These are runs of 8 systems, one row a step. Runs of the same system follow the same rule from any start.
seq 1, q_920, 10 rows:
[[  0   7  -3   1   8   0   7   2   9   3   7   5  14  13   5   1  -5  17]
 [ -6   9 -12   6 -14  12   0  -7  -1   1 -10   1   8   2  -8  -3  -1  -8]
 [  1 -12  -4  -5  -8  -9  -5   1   6  -7   0   0  -4 -21   0  -1  -1 -14]
 [ -4 -17   9  -4   9  -4  -4   7   5   4  12   3   0   9   0  -7  -7  16]
 [ -9  11   9  10  -5  15  -7   0 -10   4  -6  -5  -8  13  -7   1  -4   4]
 [ 12  10   0   4  -5  -8  -6   3  -9  -5  -3  -7  -8 -15   6  15   1 -17]
 [ 13  -6   0  -7  17 -15   6   1   2   5  14   6  16   6   4   0   0   1]
 [ -8   8   5  -3   3  17  11 -14   1   1  -3  -1  10  15  -8 -17   2   3]
 [  2   8  -6  -1 -15   8   5   1   2  -9 -12  -6 -11 -27   4  -4   6  -7]
 [  5 -16  -9  -4   3 -17  -2  12   5   3   5  11   5 -14   0   9   2  21]]
seq 2, q_244, 10 rows:
[[  1  -7  -8  -9   4  11   2   8   1   4   2  -8  -4  -2   2  -8   5   8]
 [  8   6   1 -10   4   2   2  -2 -12  10  -6  -1  -2   0   1   5   9   5]
 [  3   9   4  -5   3  -7   8 -13   0  -4  -7   3   2  -8   0   5   9 -10]
 [ -3   4  -5   5   5  -4  14  -4  15 -11   0   5   4   2   2  -2   4   4]
 [ -8   9  -9  10   1   7   1   9   5   2  -2   4  -1  10  -2   4  -2  12]
 [ -1   6  -5  10 -15   2 -12   2  -9   2  -9  -3  -8  -3  -2  12  -1   0]
 [  1 -15   1   2  -8 -16  -8  -8   0  -6  -3   3  -4  -6  -1   7   1  -5]
 [ -8 -14   8  -2  13  -6  -3   1  12  -3  10   0  -6  13   0  -3  -2   1]
 [  2   9   8  -1   6   9  -4  15   0   6   9  -6  -8  11   9  -5  -9  -5]
 [ 14  10   1  -6 -15   1  -7  -1  -8   8   0  -2  10  -8  12   1  -8  -8]]
seq 3, q_613 (10 x 18):
[[  0  -8  -5  -7  13  -9   1   2   3   0   4   4   3  -4  -6   3   4  -9]
 [ -7  -2  -1  -7   6   9   2  -6   0  -1  -5  -8  -6   5  -3   0  10   1]
 [  3   9  -5   3  -2   2   4   7  -8   3  -9   5  -7  -8  -5   2   6   0]
 [ -4   6   2  -3  -6  -7   4  -9   9  -1  -6  10   5  -8   3   3   0   2]
 [ -2  -2   0  11   1  -9  -1  -4   5  -7  -2   2  -7  13   2   9   3   3]
 [-10   4  -8   5   4   9  -1  10   8   1   1   2  -2   9  -4  -3  -3  -5]
 [  2   6  -4   1 -12  10  -2   3   2   1  -1  -7   2  -5   8  -2  -5  10]
 [  9  -1   2   1  -8 -12  -8   3  -5   8   3   8   4  -1   6   6  -6   4]
 [ -4  -7  11  -4   4  -4  -7  -5   5   0   7  -2  -2  12   3  -4  -5 -10]
 [  6   1   2   3   9  12   7   8  -4  -6   7 -11  -5   7  -1 -11   2  -3]]
seq 4, q_936:
[[  5  -7  -8   7  -9   0  -2   2 -16   8 -10   9  -1   1 -12   1   8  25]
 [-16   1  10   9  12 -10   4  -1   4  -9  -5   9   0 -13 -17  12   1  10]
 [ -4  -6  -1   3  10  -1 -14  17   1  -4   9 -17  -9  -5   2  19  -5   3]
 [  0  -1  -8 -17  11 -15  -5   6  16   9   7   6  -2   5  18  12   1  -9]
 [  6  -7   5  -7  -4  -5   0 -17  11 -11   5 -10  -6  16  20  -7   3 -14]
 [ 13  15  -2  10  -5   8  12  -5  -7   1  -3   2  -4  28   8 -12   5  -1]
 [ -1  28   1   9 -11  16  16 -10  -2  -4 -13   4  11  -9  -6  -7  -1   2]
 [ -7   1  -4   5 -19  12 -15  -3 -16   9  -8  -4  13 -15 -17   7  -9  14]
 [-18 -15   3   6  -2 -12 -18   9   1   9   1  19   7  -9 -23   8 -14   6]
 [-12 -22  18   0  15  -6 -11  22  13  -6  18  -4 -13  -6  -1  -5 -13   4]]
seq 5, q_419:
[[ -9   9  -4   6   9  15  -1   6  -1   4   0  -6  -4  19  -6   0   0  -4]
 [  6  10   3  -5 -14  12  -4   8  -5   9  -2  -2  -4  -8   9 -10  -7  -2]
 [ 16 -11   1   0  -9  -9  -2  -2  -2   2   8   3   5  11  13  -7  -3   5]
 [ -2   0  11  -2  11  -3   6 -16  -4   1   0   7   8  13 -13  -9   3  -9]
 [  0   3   8   2   8  12  13   8  -3  -9  -1  -6  -9 -13  -9 -15   3  -2]
 [  9 -10 -18  -4  -1  -2   3  17   2   5   5   4  10 -15   0  -3  -1  11]
 [  0 -15   0  -8   1 -13 -16 -13  -8   5   1  -3  12  -4  -8  15   0  -4]
 [ -6   1   9  -2  12  -7   0  -5   0  -8  -7  -5 -24   3  -1  10  13 -19]
 [-10  12  -8  -8   6   8  15   7  19  -1  -5   3  -9  -6  12   0   8  15]
 [  6   4 -16   7 -13   6  -4  -7  -7   2  -2 -10  19   0   2  14  -2  22]]
seq 6, q_571 (10 x 18):
[[ 15   0  -7  -1   4   9  15   4  -4  -3   4  -7   8   0   4 -12   5  13]
 [  0  -4  -6 -11  -2   7  -5 -11 -14  13  -7  -3  10   3  -9   2   7   5]
 [ -4  -6   1   7  -8 -10  -4 -12  -6  -7 -13   3 -10  -9 -11   9   9  -8]
 [ -8  -8  -4   4   4  -9   8   7  17 -10  -1   8  -9  -6   2   1   4  15]
 [-14   3  -5  -2  15   9  -5  11   8   9   6  -3  -3  20   1   7  -2  11]
 [  2  11  -7   1   0   3 -12   3  -4   1   0 -16  -5   3   5  17   0 -24]
 [ 13   6   1  -4  -9 -13   7 -12  11 -11   2  -1   8 -11  21   1  -3 -10]
 [  1   7   3  -4   1   0  14  -7   8   9   0  21  16  15   0 -19  -4   7]
 [ -8  13   1  10 -10  21  -1   6 -15   6 -11   3  -2  -1 -21 -11  -5  -5]
 [  7  -7   2  13 -21  -1 -14   6 -13  -8  -2 -10  -5 -24   0   9  -7  15]]
seq 7, q_936 (10 x 18):
[[ -1  -1   2   0  -3   1   1 -11   0   5   4  10  20  12  -9 -14  -9 -13]
 [ -4  -4   4   9  -6  19   4   6  -4  -5   2  -3  -2   2 -13 -25  -7  -5]
 [  1   3  -1  -9   0  10   4  15 -10  14  -5   8  -2 -18 -10 -11   2  10]
 [  3 -15   7 -11   2 -12  -5  -6  -9   1  -2   1   4 -26 -11   5   5   1]
 [  7 -24  -4   8  13 -17  -4   6  -5  -6   9  -2  -1   5 -11   7   5   0]
 [ -3   0  -8   1  25  -1  17  11  17 -11   7  -2  -7   8   3  -1   9  -2]
 [  2  11 -11 -16   5  11   5  -4   5  -1  -6 -19 -14   0  17   6  16  -7]
 [  9   6 -16  -1 -19 -10  -2 -19  -5   4 -17   6  -2   6   9  13  13  -5]
 [ -5   2  -1  26 -17  -5   4 -16   5 -16  -6   7   7  13  -4   4  -5  16]
 [-20  17  10  15   6  17  -3  11   4   2   1  -3  -1  11  -9   7 -12  22]]
seq 8, q_934:
[[  0   2  -1   3 -11   1 -14  -2  -6   2   1  -8   7  -7  -2   8  -9 -11]
 [ 10 -12   2  -2  -2 -13  -4   1   2  -5   6   2  -3  -3   6  -4  -2 -14]
 [ -1  -8  11  -8  18   1   8   2   3   1   8   1  -2   8  -1 -12   3   5]
 [  0  10  -1  -2   6  17   3   5 -11   5  -4 -10  -4   2  -8  -1   6   2]
 [ 11   8  -9  -2 -12  -5  -2  -2 -10   2  -9  -1   1 -18   4  11   6  -5]
 [  9 -11   1   4  -3 -18   7 -10   4  -9   2  10  10  -4   1   1   2  10]
 [-15  -6   5  12  11   4   7  -1   6  -7   0   7  -3  14 -17  -9   2   6]
 [-20   8  -7  -3  -3  17  -9   8   5   4  -9  -6 -14  -6  -5   5   1  -6]
 [  7  -2  -8  -8 -11  -9 -17   0   1   5   1  -9  -1  -6  20  21  -2   1]
 [ 13  -2  14   5   7 -19   5 -14   2  -8   9   2   5  20  11   3  -1  -4]]
seq 9, q_934 (10 x 18):
[[  1  -2  12  -2  -9  12  -4  -6 -14   5  -2  -1   1   1 -10 -19  -5  -9]
 [  9  -6   4   0  -7  -3  -5  15 -11   4  -2   4 -13 -19  -2  -5   0  -1]
 [  2 -11  13  -8  12 -11  -4  -2  -7   2   6  -2   9 -13  -7   8  -1  12]
 [  1  -6   6  11  10   1   1  -7 -10 -14   1 -16  -3   3 -14   4   7  -6]
 [ -2   2 -11  -6   9  -2   9   3   4  -6  -9  -2 -16 -12  -2   5  19 -13]
 [  1  -3 -12 -12   4   0   7  -7   7   1  -2  -6   4   0  10   8  12  22]
 [  1   8  -8  15  -5  -3   3 -14  -5  -2  -9   3   2  23  -2  11   7   8]
 [-11  15   0  10 -13  -2   8  -4  15  -7 -11  15  -9  -3   2  -3  -2  -7]
 [-11  -3  -9   1  -4   2  -5  15  19   2   8   5   5  -1   8   2 -14  16]
 [ -7   0   2   1  -1   1 -21  -4  -2  10   7  -5  10  20  -2  10 -14  -7]]
seq 10, q_571 (10 x 18):
[[ -6 -10 -13   3  -9  -5  -2   2  25  -7   8   2   6   9  16   0  -9  13]
 [-12   3  -5  -7  -1   7 -14   8   7  18   4   8  -2  25   3  -4 -11 -13]
 [  2  17  13   4 -12   5  -9   5  -2  -3  -1  -7 -12 -10   8  -1 -12 -27]
 [ 24   6  15   1  -8 -11   9   2   1  -4  10   5  11 -13  19  -9 -11   9]
 [  5  -3   9  -5  11   3   5  -1 -11  15   8  14  25   8 -18 -17  -7   4]
 [ -1  -8   5  13  -6  15  -1  -1 -22  -9  -6 -11  -7  -6 -25 -14   3 -11]
 [ 11 -23  -1  -2 -11  -5  -4   5  -6  -8  -1 -10 -14 -21   6   0   9  24]
 [-10 -20   5 -19  23 -16  -9  -5   3  14   6   7   0  11  -4  12   8  15]
 [-12   6   1   4  26  -1   5   1   4 -10  -3  -7 -20  13 -12   9  14 -30]
 [ 11  18 -11  -1   1  11  21   5  15 -17  -1 -20 -12 -10  25   1  12   4]]
seq 11, q_309:
[[ -7  -5  -5 -23  17  -2   5   9  16  12   8  10   6  -5   4  -7   1   0]
 [-10  -4   0  -5  -1  11  -3 -18 -10   3 -10 -10   3   8 -13   5  11  17]
 [  9  21  -1  13 -13  -4  -1   5 -11   0 -12   6 -10 -12   1  10   0 -16]
 [ -2  -9   3  -4   3 -17   7  -4  25 -13   8   8   2  -5  14  -3  -4   2]
 [ -6 -10  -9   8  15   6  -1   5  -4   6   4  -2   4  27 -13   4   5  19]
 [-12  18   4   2  -8  16 -12   3  -5   5  -6  -9  -4  -8  -8   3 -10 -21]
 [ 13  -9 -11  -6 -23  -8  -1  -3  10  -6  -1   0   2 -18  21  -4  -2   4]
 [  6 -12   4  -4  15 -19  -1  -3  -5  12   6  15   2  28   0   4   7   8]
 [-14   9  18  10   7  20   2  -2  -4 -10  -2 -14 -14  11 -14 -11  -1 -13]
 [  9  11  -7  -1 -15  12   5  20   6  -1   2  -4   3 -28  14  -8 -10  12]]
seq 12, q_309, 10 rows:
[[  6  -6  -5  -1   5   7   9  -3  -7  -2   0  -2   3   8  -9 -13   9  -6]
 [ -4   8   3  -8   3   7   7   6   0   6  -7   7  -5 -10  -5  -9   2  -2]
 [ -1   0   5  -2  -4  -4   2  -7   1  -1  -6   3   5 -14  -1   5   1  17]
 [  4  -1  -2  12   4 -14  -2  -1  -8  -4  -1   3   3  -1  -9  15   2  -2]
 [ -8  -3  -4   3   9  -2   0   6  12 -11   4  -4  -7  -1  -3   3   2 -16]
 [ -7  -2 -15  -7   3  10  -2   8   9   4   1  -8  -3   4   7   3   3   9]
 [ -1  12  -2  -6  -6   2  -8 -10  -5  11  -6  -2   5   8   6  13   1   0]
 [  7   6   2   9 -14  -6   4 -11   1  -8  -5   5  -3   6   6  -5   0 -13]
 [  0  -4   2   4   4  -2   9  11  10   0   6  15  -3  11   2 -17  -4   7]
 [-13  -4  11   1   3  11  -8   3  -3   8   5  -1   6   3 -13  -5 -11  16]]
seq 13, q_613 (10 x 18):
[[  1 -11   7  14   2   8  -3   4 -12 -11   7 -14   9 -13 -22  -7  -8   1]
 [ -2 -13   1  -6  10  -3  -7   8  -3  -3   7 -10   9 -30 -11  10  -3   4]
 [ -4  -7   6 -20  17 -11 -10  -5  -3   6  -1 -11  -7 -11   2  22  12   2]
 [ -2  12   3 -18  16  -2   2   0  -3   7 -10  -2 -23   2   5  11  19 -18]
 [  5  24  -4 -10   2   5  24  -8   6  -1 -15   8  -9  -1  11  -8  18 -10]
 [ 10  13 -14  13 -15  -7  21 -17   1  -5 -16  20   8   8   0  -4  12   6]
 [-13  -9 -11  26 -20  -7  -1 -10  11 -10  -7  20   7  12 -16  -4  -7   1]
 [-24 -16  -5  23 -10   9 -10  14  17 -15   6  -2  -6   4  -9  -5 -17  18]
 [-12   1   1   3   2  11 -19  27   4  10  12 -10   2  -5   2  14 -20  29]
 [  5  11  14 -18   0  -4 -29   9  -6  20  11 -14   1  -6  22  25 -17  -4]]
seq 14, q_419:
[[-12   0   1   1  -5   0  -5  -5  10  -1  -1   2   7  -2   1   5  -7  11]
 [ -1   2   1  14  -1   1  -8   4  -8  -2  -1  -5  -6  10  -6  10  -3   0]
 [ -2  12   6  -2  -3  -2  -4   7   4   5   0   7  -6  -1   6   0  -7 -10]
 [  1  -2   5  -3   1   4  -1   0   8  -1   9  -7   2  11  11  -5  -6   9]
 [  5   5  -3   1   3   7   1  -3 -10   8  -1   0   6  13  -6  -3   3  -3]
 [  9   3   9  -4  -8   3   4  -2  -5  -2  -1  -1  -3 -10   3 -13  -1 -10]
 [  7 -12  -4   1   3  -6   8   2   5  -4   6   5   4   3   1 -11   2   6]
 [ -6  -4   0  -2   9   2   1  -4  -5   4  -2   3  11  -2 -18  -1   2   2]
 [  2  -2   4   2   2   0  -3   9  -8  -4  -1  -7 -10 -16  -5   4   2  -7]
 [  1  -4 -10  -9   5 -11  -1   7  10   3   3   5  -1  -5  10   9   3   2]]
seq 15, q_244, 10 rows:
[[  5  16  -4  -1  -5  -4 -15  11  -9  20  -3   6  -8  14  10  16  -3 -11]
 [  0   4   6  -4 -23  -8 -11 -24   6  -4  -5   0   2  -5  11   3  -8 -21]
 [  3 -17   4   9  -3  -9   8  -9  12  -9   9  12  11  20  -1 -21  -6   4]
 [-16   3  15   9   4  20  -4  19  -1   9   7   4  -1  10 -14 -17 -17  10]
 [ 17   2   5  11 -16  11 -12  13 -25  -1   2 -18  -2 -22  -2   2  -9   1]
 [ 13 -26  -5 -15   2 -21  -7  -8 -10   2   3   1  17 -26  -8   9   6  -3]
 [-14 -17   2 -19  36   3  11  -8  12  -5   8 -11  -1  10 -11  -7  15 -11]
 [  9  23  -3  -7  15  18  20  25   3   6   1  -3 -19   9  18 -16   8  -4]
 [ 14  33  -4 -11 -21   3   2  -9  -6  17 -12   5  13 -13  23  13  -2  16]
 [ -1   4  -9  12  -8 -15   7 -40  -6  -8 -14  10  27   7 -19  16   9  -4]]
seq 16, q_920 (10 x 18):
[[ -2  10  -3   6  -5  -5   2  -5   1  -2 -11   5  -5  -2   1  12   6   5]
 [  0  -2  -9   8   0 -10   2  -2   9  -8   1   3   3   3   2   8   1  -3]
 [-11  -2  -4  -1   3   5  -2   2  13   0   5   0   3  10   1  -4  -5  -4]
 [ -4   1  -1  -4 -13   8 -10   1   1   5  -2  -4  -6   1   6  -4  -5  -4]
 [  7  -2   4  -1 -10  -9  -7   4  -5   5   0   8  -4  -5   4   1  -5  -2]
 [  2  -1  14   7   3  -8  -1  -4  -2  -2   6   5   7   4  -4  -1  -8   3]
 [  1   7   7   8   3  10   4   1  -1  -8   5  -9   3   2  -3  -7  -6  -5]
 [  6   5  -5  -6   1   6   1   9  -4   2   2  -7   4 -14   1   0  -1  -3]
 [  8  -8  -5  -7   2  -4   0  -2 -10   8  -1   4  10  -4  -7   1   4   7]
 [ -3  -6   5   3   5  -1   5  -9  -4  -5  -5   1  -4   4 -13  -5   8  -2]]

Name the system that made each run.
seq 17, 2 rows:
[[  5   2  -5 -11  -4  -1  -1 -16   6  -6   0 -20   4  -3  20  16   7  11]
 [ -3   5  -6   6  -3  -9  -8 -17  -4   7  -6   6   3  30  -1  16   5  -7]]
	q_936
seq 18, 2 rows:
[[ -8   1  -3   0   0  -2   7  -8   5  -6 -11   4  -6  -4  -3   4  11   9]
 [ -3   4   0  10   7  -5   5   4   3  -5  -4   4 -10   7  -1  10   6  10]]
	q_244
seq 19, 2 rows:
[[  4  19  -7   7   0   3   7   6  -2   0  -9  -1 -13   4  10  15  10  15]
 [  7  20  -6   4 -14  -4   2  -9   5   0  -3   4  18  -3  14  11  -9   1]]
	q_419
seq 20, 2 rows:
[[ -3   4   2  12  10 -11  14   3  -1  -6  -6  18   1  -5 -18   0   5   0]
 [-21  -5  -7  -1   0  13   0   0  11  -7  -4  -6   4 -15 -13  -2  -1   7]]
	q_934
seq 21 (2 x 18):
[[  4  13   1  -1 -13  -4   5 -15   9  -6  -8   1  -6   8  21   3   4  -4]
 [  9   2 -11  13  -3  -7   9   5   4  -1   1  15   0  21   2  -7   1  -3]]
	q_613
seq 22 (2 x 18):
[[-13  13  11   5   9  10  15  -1  13 -11  -2   0  -8   1  -2  -9   1   4]
 [ 11  12 -12   8  -3  11   2  12 -10   7  -1  -5   0   7   6   5   2  17]]
	q_571
seq 23, 2 rows:
[[ -1   3  -5  -1  -1  -9   2   0   9  -9  -2  -2  -3 -15   7  12   4  -5]
 [ -3   3   0   0   6  -4   7  -5  14  -2   5   6   9  14   8   0  -2  10]]
	q_571
seq 24, 2 rows:
[[  7   5 -12 -10   0   7  -9  17 -11  23  -1   1  -7   9   8   3   3   3]
 [ -1   9  22 -12  -7   0  -4 -24   1   0  -3  -7   0   1  12  -1  -2  -8]]
	q_309
seq 25 (2 x 18):
[[  6  -7 -20   8 -11   8   6   2  -4 -10  -6  -7  -4  -4  -7  -9  10  -8]
 [ -5 -11  -7   0 -16  -8  -2  -2   5   2  -8  18   3 -12  -8  -5  -1   3]]
	q_419
seq 26, 2 rows:
[[ -9   2   5 -10  -9  -5  -4 -16   7   3  -8   9   1  -4   0  -4  -1 -18]
 [  2 -10  -4  10 -10  -3   5   4   2  -6  -5   9 -14   7   0  -9   6  15]]
	q_309
seq 27, 2 rows:
[[-10  -7  -3  14  -9  11   3  -3  -3 -15  -9  -6 -11   1 -16 -10   5  -4]
 [  1 -11  -9  -3 -11   1  -8  12   2   2  -3  -4 -16  -7  11   4   4  21]]
	q_571
seq 28, 2 rows:
[[  1  14   3   6  -6 -16  -1 -10   9  -7  -7   6 -13   7  18  16   3 -13]
 [-15  16   1   5   2   7  12 -10  23 -10  -1   1   3  18   8  -3  -4   7]]
	q_419
seq 29:
[[  2 -14  10   2   0 -14   3  -6   3 -13  -3   4 -20   0   0  -6   9 -12]
 [-16   2  -2  -4  18   1  15   4  14   1  -3  13  -2  -1  -8  -1   8  19]]
	q_419
seq 30:
[[ 11  10   6  -3  -8   0  -5  -6  -6  -7  -2 -17  -6 -13  12   9   1 -19]
 [ 15  -1 -18   5 -13  -8  -1  -3  -4   6   2   8  19   9   6   4  -2   3]]
	q_936
seq 31 (2 x 18):
[[  5 -15   0  -1   6 -14  -8   8  -2   3   8   6  -2   3  -2   2  -1 -10]
 [ -5  -5  17 -13  14   6   3  -7   0   0   4  -8  -4   4  -2 -11   2  -2]]
	q_934
seq 32:
[[-16  -2  -2   0  -6   4 -10  -3   5   3  -3   5  -3   8  -9  -4  -5 -16]
 [  1   4   7   8 -13   3  -4   9   4  -8  -1  -3 -18  -5  10  -5  -6  -3]]
	q_571
seq 33, 2 rows:
[[ 10   1  17   4  -4   6   7  -4  -2 -16   3 -16 -12  -1  10 -11   1   2]
 [ 12   4  -6   2  16  -7  13  10  -6   6   6  11  17  -2  -9  -1   0   3]]
	q_613
seq 34:
[[  1  -5 -11 -11  15   3  -1   5 -10   9  -4  -7 -10   6  -6   8  17  -1]
 [  1  -1 -12   2  -3 -14   5  -5   7  -9 -10   6 -10 -10   2   9  14 -13]]
	q_936
seq 35, 2 rows:
[[ -5 -21  -2  -2  -4  -6  -6   6   5   6   4  15  -6  11  -5 -15  -3  -5]
 [-12 -11  14  -2   0  10 -14   9  -7   7   2  -5 -18   5  -7  -5  -4  12]]
	q_309
